128 stands for zero in the data rows.
Each row has a hidden score. How much does it go up from the first row of each pair to the second? 10 means little or no change, 20 a big rise and 0 a big fall.
[125 161 119 104 120 116 130 124]
[184 151  52 202 132  95 135 145]: 10
[170 110  51 120 162 102 141 100]
[172  70  17 118 184  60 113 188]: 8
[126 139 127 113 129 136 125 134]
[106 130 175  85 123 172 121 119]: 8
[ 97 159 126 110 162 104 106 163]
[160 149  69 119 170 100 120 115]: 14
[ 90  82 145  48 142 138 133 160]
[151 100  86 130 130  74 141 139]: 17
[120 108 167  90 134 141 134 121]
[130 139 142 155 125 134 130 108]: 11
[127 147 152 194 121  87 133  84]
[142 169  79 205 107 142 120 131]: 2
[139 154 122 110 113 109 122 128]
[108 145 172 131 111 166 121 122]: 6
[113 125 129 121 142 134 123 139]
[189 201  81 149 125  93 135  47]: 20
[175 201  68 148 152  94 120  86]
[127 151 152 138 108 143 137 101]: 5
[ 81  90 203 135  65 154 129 109]
[119 134 174 107 141 175 123 130]: 7
[ 57  81 184  69  99 149 139 145]
[197  93 133 159  44 201 146  62]: 11
[137  80 115  96 136  73 145 149]
[118 197 122 109 135  94 116 147]: 8
[142 160  90 174 115 131 129 134]
[103  58 128 125 162 170 101 255]: 0
[122 119 142 130 128 126 110 185]
[123 180  94 168 109 138 124 136]: 12
[ 85 135 196  84  98 173 114 160]
[176 155 126 147  58 170 133  91]: 15
[126 147 192 214  45 115 147  62]
[152 121  78 138 150  77 127 122]: 9
[118  63 135 134 171 115 124 167]
[124 121 101 111 128 105 129 116]: 14
[165 169  61 231 100 116 121 164]
[125 113 114  88 129 110 118 163]: 11
[143 133 109 114 115 138 153  69]
[164  82 136 156  85 172 142  99]: 5
[112 146 153 136 138 177 117 131]
[135 146 100 106 125 125 158  35]: 20
[103 131 180 123  79 117 139  84]
[119 159 146 126 130 179 117 118]: 2
[147  55 137 166 116 151 139 111]
[245 148  29 252 249 129  76 226]: 4
[ 82  97 183  51  95 130 143 109]
[153 117  76 112 145 112 146 104]: 12
[227 241  95 222 100  77 133  20]
[ 62  91 255 118  11 132 154  68]: 2
[ 92  94 143 133 121 171 119 187]
[136 123  94 109 125 109 132 119]: 20
[117  88 164  82 144 117 132 119]
[147 134 112 167 157  59 129  91]: 17
[ 89 128 211 169 103 119 100 179]
[135 146 132 181 127  99 129 109]: 16
[182  40 124 176  62 196 155  69]
[108  89 172  82 145 126 137 113]: 13
[127 218 119 108  84 105 115 119]
[172 193 133 182  70  96 140  25]: 17
[127 193 146 203  92 205  99 140]
[128  93 142  84 132 114 134 125]: 19
[114 180 176 145 112 231 103 125]
[117 123 149 102 145 129 130 114]: 19
[ 98 185 121 106 122 100 116 140]
[ 79  50 128  53 199 173 123 226]: 0
[ 89 112 129 105 207 119 112 183]
[114 120 155 129 127 119 108 184]: 10
[121  64 134 162 126 147 128 139]
[108 135 143 112 105 170 131 127]: 9
[156 175  79 130 165  86 126  94]
[237 204   5 234 233  82  95 130]: 8
[142  86  99  99 137  79 146 133]
[ 91 129 154  86 116 207 110 194]: 0
[133 102 138 104 136  95 144 123]
[ 99  93 189  68 134 182 124 110]: 3
[117 154 141 126  95 108 135  78]
[ 90 158 123  94 183  89 119 170]: 5
[ 91  81 140 140 129 151 112 211]
[139 192 102 207 102 170 108 135]: 14
[162 178  58 142 178 113 119 110]
[161  59  75 209 147  11 108 168]: 15
[114 117 128 115 162 128 128 147]
[123 156 115 115 133 117 128 135]: 12
[129  60 137 158 139 160 141 128]
[166 217 119 118  53 122 124  84]: 16
[126 163 106 178 115 152 127 127]
[ 70  61 133 104 255  76 121 220]: 10
[113 125 162 153  74 139 132 106]
[113 169 160 179  98 208  98 132]: 2
[122 140 125 115 121 138 120 143]
[133 154 146 146 126 138 131  75]: 15
[166 130  84 139 143  80 163  80]
[141 162  84 188 121 114 135 140]: 3
[105  59 141 137 189 127 133 161]
[129 103 131 127 122 138 129 129]: 11
[117 143 158  98 107 109 137  89]
[150 183  84 228  97 141 104 147]: 3
[115 156 125  97 164 119 122 153]
[ 91 113 190  72 141 171 123 107]: 9
[142 119 102 105 127 124 129 131]
[ 92  71 182 104 124 153 128 169]: 5
[153  52 131 177  90 190 138 100]
[172 104 138 157  74 193 133  85]: 11
[137 126 101 135 131 105 136 135]
[102 133 162 132 101 138 123  88]: 10
[157 128 125 137  94 156 127 108]
[158 142  86  92 138 137 163  36]: 17
[ 96 117 193  74 133 183 127 109]
[163 168  55 221 100 116 117 150]: 13
[104 120 141  95 116 154 118 172]
[ 32  18 181   0 146 172 129 221]: 5
[117 178 124 165 107 153 116 129]
[113 147 152 140 105 159 138  61]: 14
[147 116  86 120 135 113 150 111]
[ 98  52 143 118 198 111 122 183]: 5
[121 103 170  76 144 130 135 125]
[109 152 169 139 106 180 128 102]: 7
[162 125  79 137 149  66 155  88]
[ 88  97 177 132 101 137 131 145]: 0
[109 113 159 127  99 139 127 104]
[142 107 102 186 148  62 129 156]: 13
[192 118 125 169  37 203 145  54]
[105  84  97  53 192 146 125 182]: 6
[111 140 179 139 120 166 124 130]
[124  57 138 153 151 156 130 129]: 11
[118 126 162 148  86 115 133 111]
[146 108 101 239 134  20 124 119]: 18
[150 144  87 121 168 101 127 132]
[113 113 161 127 116 142 108 176]: 4
[ 86  47 100   0 218 148 118 217]
[112 111 197 134 116 112 104 207]: 14
[ 92 114 172 133  97 141 126 126]
[167 151  59 202 117 100 135 146]: 12
[139 198 123 109 102 107 116 107]
[129 130 167 176  81 131 121 114]: 7
[126 150 113 133 122 140 124 127]
[195  78  38 217 169   7 123 136]: 20
[ 79 163 133  92 184  91 117 178]
[135 118 112 132 151  98 131 116]: 14
[ 76 166 240 160  84 139 123 114]
[113 119 121 127 130 167 129 158]: 5
[208 214  36 171 178  96 122  74]
[107 104 144  90 110 172 115 163]: 0
[131 115 103 112 134 122 131 132]
[142 128 105 133 129 109 133 135]: 11
[123 131 162 107 127 174 121 123]
[138 108 133 173 133  66  94 193]: 14
[120 173 121 107 127 117 127 130]
[ 37  82 255 100  16 136 168  91]: 11
[115 150 166  83 105 215 142 114]
[150 126  95 142 146  78 136 120]: 20
[132 173 168 143  54  88 142  14]
[119 122 168 220 103  74 114 126]: 4
[172 161 127 144  55 169 134  66]
[ 95 161 194  71 103 235 142  90]: 3
[165  90  50  98 179 128 126 145]
[  5   0 231  47 105 216 131 241]: 0
[138  65  83  96 151  18 155 137]
[163 135  69 183 138 101 143 135]: 3
[107  96  96  45 193 122 130 178]
[101 169 176 149  99 193 154  27]: 14
[175 175 123 135  56 167 128  64]
[141 142  92 153 123 109 129 130]: 10
[113 143 179  98 134 204 114 112]
[151 135 120 160 122 129 122 122]: 16
[119 129 169 194 102 105 118 122]
[130 111 101 123 163 136 114 180]: 3
[126 138 144 137 109 154 140  80]
[112 122 146  98 131 160 118 137]: 6
[116 147 136 126 136 147 123 130]
[122 189 122 109 100 114 118 124]: 13
[109 140 146 124 133 171 124 134]
[163  84  74 216 147  18 124 136]: 20
[119 133 134  99 145 151 125 132]
[157 202 125 117  69 125 121 104]: 14
[113   0 143 165 183 147 132 165]
[187 173 123 151  36 165 137  69]: 15
[126 137 151 128  88 124 127  93]
[142 108  55 108 159  85 126 146]: 10
[183 151  62 201 175 120 111 168]
[103 150 130  91 173 109 126 166]: 11
[103 108 161 126  98 158 137 132]
[ 93  81 138  77 141 141 136 174]: 9
[207 205  34 147 200  95 121 110]
[ 85  79 148 107 153 169 126 197]: 0
[101 138 164 107 135 209 120 113]
[148 119  88 115 131 131 148  83]: 19
[129 255 118 109  78 110 116 113]
[143 145  78  99 163 125 126 128]: 8
[144 157 121 140 117  87 139  39]
[118 156 161  92 114 209 148  96]: 0
[ 89 192 140 104 178 106 115 165]
[152 123  88 154 151  66 140 109]: 17
[128  87 162  66 148  89 139 131]
[113  85 137 133 192 124 130 168]: 4
[143 133 108 126 137 118 131 109]
[122 106 151  84 129 134 122 122]: 8
[148 132 129 137  98 154 129 113]
[113  79 126 131 178 133 128 148]: 9
[106 112 168 142  86 149 125 131]
[132 143 102 143 123 121 121 131]: 12
[163 173  91 123 147  90 144  21]
[132 134 112 120 122 104 137 121]: 2
[103 150 144 149 126 180 118 120]
[142 146 124 132  91 142 134 119]: 13
